[[-26  -3  -2 -16 -25  -8 -14 -23 -21 -10 -13]
 [-11  -6  11   5   1   8 -13 -14 -22 -19  -4]
 [  6 -31 -51 -12 -53  31  19  37  72  17 -18]
 [ -5   4   5  -3   2  -1  -3  -9  -2   5   6]
 [-14  -4   8   0  -4   1 -14 -16 -24 -17  -6]
 [  0  10   5  -4   3 -19  -3  -6 -17  -1  -1]
 [-11  -3   4   1   4  15   0  -7  10   6   7]
 [-12  -8   8   3  -2  16 -13 -14  -8 -10   2]]
:
[[-26  -2 -25 -14 -21 -13]
 [-11  11   1 -13 -22  -4]
 [  6 -51 -53  19  72 -18]
 [ -5   5   2  -3  -2   6]
 [-14   8  -4 -14 -24  -6]
 [  0   5   3  -3 -17  -1]
 [-11   4   4   0  10   7]
 [-12   8  -2 -13  -8   2]]

[[-22  15  39  60 -71 -52]
 [-27  17  52  87 -80 -28]
 [ 11  66  41  51 -51  -7]]
:
[[-22  39 -71]
 [-27  52 -80]
 [ 11  41 -51]]

[[ 42 -19 -28 -11  55 -39]
 [ -2  41  15  -8 -15 -60]
 [-24 -37 -11 -55 -39  73]
 [-30  38 -51 -46  44   9]
 [ 61  53 -50  28  12 -42]
 [ 61  52 -51  28  12 -42]
 [ 42 -17 -28 -11  55 -39]
 [ 42 -18 -29 -11  55 -39]
 [-59  34  -9 -47 -13  23]
 [ 41 -38 -12 -11 -16  12]
 [ 42 -18 -27 -11  55 -39]]
:
[[ 42 -28  55]
 [ -2  15 -15]
 [-24 -11 -39]
 [-30 -51  44]
 [ 61 -50  12]
 [ 61 -51  12]
 [ 42 -28  55]
 [ 42 -29  55]
 [-59  -9 -13]
 [ 41 -12 -16]
 [ 42 -27  55]]

[[ 28  72]
 [ 19 -25]
 [-23 -58]]
:
[[ 28]
 [ 19]
 [-23]]

[[44  5]
 [81 15]]
:
[[44]
 [81]]

[[-46   7  20  -6  45  10 -63  16  20  28  15  87 -38   7]
 [-10  50   9 -60  31   8   8 -27  34  53  41  71 -15  -2]
 [ 18   9  16  22  25  -6 -28 -35  36  24  -7  47 -17  -6]]
:
[[-46  20  45 -63  20  15 -38]
 [-10   9  31   8  34  41 -15]
 [ 18  16  25 -28  36  -7 -17]]
